Each row is where one point has got to under a steady rotation. How many steps took it there?
The counts run from 0 to 656.
[ 12  -8  13 -13  -9  26  20   0   9  -6  -9 -18 -11  10  18   8   6  -6
  -4  14  -7  -7  17   1   6  -4  -2  12  17   2 -14  12   3  12 -26  -7
 -11 -13   0  11 -11]	394
[  2 -13 -10   0  -4  12  22  11 -11   0 -17  10  14   3  17   1  10  -5
  -3 -10   0 -25   0  -3   9 -18  28   5   9  23 -21   4  24   1  12   2
 -14  -1  -8  -1   2]	409
[  9 -13   2  11  -4  23   6   5   2  -8 -20  -8  -3  -6  14   6   7  -9
 -20   7  -8  -7  12   2  -8   2  30  -4  15  16 -21  22  18 -12   3   4
  -1   9  -6 -10   4]	40
[  2 -11  -9   6  -3   5  30   5  -8   3  -8  -6   9   0   4   8  14  -3
 -19   1  -3 -16 -11  -4  10  -5  21   2  10  31 -26   1  26 -10  -2  -3
   3  -4 -23   9   2]	411
[  8   0   3  28 -11  16  16  -6  -6  -6 -17 -15   1   2  16  14   6  -2
 -16   7 -13 -19   0   1   7 -11  17  -2  11   4 -29  18   6  -7  -8   0
  -4   2 -18 -11  12]	42
[ 13 -14  15 -33  -5  22  23   4  -2   1  -1 -12  18  -8  15   0  -8  -7
   5   5   7   1  23  10  -5   6  -1  11  11   8 -12   4  17  -2 -13  12
   0  -4   6   5 -21]	504
[ 16 -13  24   5  -8   7  20   6   8  -1  -7  -5  12  10  14  -6 -15   0
  -7   5   1  -5  13  10 -10  -8  12   8  -4  -7 -30  23   1  -4 -14  25
   1  -4   2  -7 -10]	274
[  1  -1   0  -2 -14  18  21   3  -9   1 -11 -18  16 -22   5  20   2  -1
  -7   7  -8 -16   8   8   2   9  -5   4  27  10 -14   5  27  -5   3   7
  -8   7 -22   0   7]	440
[ -3  -2  -5 -14  -7  27  20  -4   0   1  -8 -21  -8   2  10  15   6  -6
  -4   7 -13 -20  14  -5  15  -2   6  -1  27  20 -10   3  10   2 -13 -17
 -14 -15  -5   5  -5]	473
[ -1  -1 -14   6  -9  18  23   1  -3  -3 -18 -17  -7  -6  13  17   8   4
 -11  -1 -20 -24   5   0  13  -7  13  -1  19  24 -16   9  23  -1  -3  -8
 -15  -2 -15  -1  10]	148
[ 13 -15   5   4  -9  16  17   9 -16  -6 -19   7  31  -7  18   2  11 -13
  -9   2   4 -11   3   3  -8  -3  17   1   8   5 -25   8  23  -4   7  18
   0  13 -13  -7   1]	336
[  5  -9  -9 -13 -11  14  22   2 -11  -4 -20 -10  15 -13   8  16  10 -11
  -6   4  -8 -14  -1 -11  -7  13  13  -4  23  12 -24   3  23   3  -2   1
  -7   7 -18   1  15]	478
[ 14 -14  -2  -5  -2  -3  29   1  -7  -6 -12   5  16  15  17  -5  -3  -9
  -2  -8   3 -13  -7 -13   0 -14  29  -1  -8  14 -33   6   9  -5 -12   8
   6  -8  -4   3  -5]	527
[ 12 -12  -4  10  -3  10  19  10 -11  -9 -18  10  14   3  28   1   8  -2
  -1  -9  -1 -22  -3   5   7 -21  17   9  -4  12 -24   7  19   1   3   7
  -7   4  -6   0   1]	448
[ 12 -11  12 -24  -7  14  32   2   4  -1   1 -17   2   2  10   7   2  -8
  -3  11   2   5  11   2   1  10 -11  10  12   7 -16   1  17   0 -29   4
   4  -9  -6  21 -12]	282
[  9 -11   8  10 -11  -1  22   6   4  -3 -12  -2   7  10  -2  -1   2 -11
 -20  12  -1  -5  -6 -11  -7  -1  27  -2   7   5 -38  17   4  -6  -8  20
   6  -7 -13   0   4]	416
[  9 -13   9 -31  -8   5  31   0   4  -5  -9  -8  14   5  12  -4 -19  -9
   7  -2   3  -2  10  -8 -14  11   9   2   1   3 -28   9   9   0 -19  20
   6  -3   6   2  -4]	426
[ 17  -7   1 -23  -8  26  19  -3   0 -16 -22 -10  -4  -1  28  14   7  -8
   6   2  -6 -11  13  -2  -1   4   0   5  14   6 -15   7  14  12 -21  -8
  -9   0   3  10   0]	214
[  0 -16  20 -15 -10   2  31  18   9   9  -1  -2  19   8  -1 -10 -15   1
   3   4   8  -4  15   4  -6   0   6  13   8   3 -23   7   9   4  -5  30
  -4 -12   0   4 -15]	571
[  1 -12  -7 -14  -9  17  17  12  -4  -3 -21  -1  15 -18   6   8   0  -5
  -7  -4  -5 -11  11  -1  -9  10  21  -2  22  21 -16  11  30  -5  12  11
  -8  12  -6  -7  10]	258
[  2  -4  -2  -2  -8  28  19   5  -2  -1 -11 -13  -8  -5  14  14  14  -3
  -9   6 -11 -20   8   6  16  -5   1  10  25  20 -10   3  17   7  -7 -12
 -20 -11 -12  10  -5]	512
[ 20 -15   9  -5   2   4  29   4  -2  -5  -4   7  15  18  22  -7   1  -6
  -3  -3  10  -6   0  -2   4 -21  17   7 -11   8 -32   4  10  -3 -20   9
  11  -9   1  10 -18]	566
[  5 -12   7   6 -11  -3  24  10   8   2 -16   5  13   9   4  -9 -13  -2
  -9  -4   0 -14   1  -3  -8  -8  32   4   0   8 -35  20  10  -1   2  27
  -5  -5  -7 -10   2]	196
[  0  -6  -3  -2  -5  -8  37   0  -8   2  -7   0  26  10  10  -6 -14   4
   4 -12   1 -20 -10  -4   2 -14  16   3  -9  11 -34   1  14  -8  -7  16
   3  -6  -8  -3  -2]	307
[ 13  -4  -3   9  -4  20  20  -8 -25  -3  -7 -17  28 -12  19  17  10 -10
  -9   3  -1 -15  -1   7   5  -7   3   0  11   7 -23   5  19 -13  -2   2
   5   6 -19  -3  -1]	334
[  1 -10  -9  -2  -8  14  14  11   3  -1 -20  -7   1 -14   1  10   6  -3
 -16   5  -9 -10  10  -1  -7  13  20  -3  25  22 -18  11  29  -7  10   9
  -5   9 -14  -2  10]	259
[  2  -9   1 -30  -5  10  31   5   3  -1  -8  -9   4   1  18  -3 -17   8
  14 -11  -5 -12  19   4   5   0   1  10   3  14 -11   2  20   0 -14   7
  -9  -6   8   3  -8]	319
[ -1  -5   2  -8 -14  28  14  -3  -2   5 -11 -24   1  -8  -4  16   6 -13
 -15  19 -10  -9  14  -4  -4  10  10  -2  34  11 -14  12  10  -4  -5  -1
 -10  -6 -12  -5   2]	585
[  5 -12  17 -12 -13  12  21  18  23   3  -9 -10 -14   1   7   3  -8   4
  -2  13  -6  -1  18   7  -7   8  -1  14  18   5 -20  14  14  11 -17  17
  -9  -8  -2  12  -8]	612
[ 14 -17  10  14   2  11  19  10   3  -4  -8   6   1  14  20  -8   6  -2
 -18  -1   3  -9   4   8  11 -24  26   8  -3  18 -25  15  14 -11  -5   9
   1 -10  -3   3 -11]	342
[ -1  -3   9  -7 -13  21  25   0  16   4  -7 -29 -13  -2   6   8 -14   6
  -6  14 -16  -9  22  13   3   5  -4   6  18   7 -14  16   6   0 -20   4
 -10 -15  -5   1  -7]	210
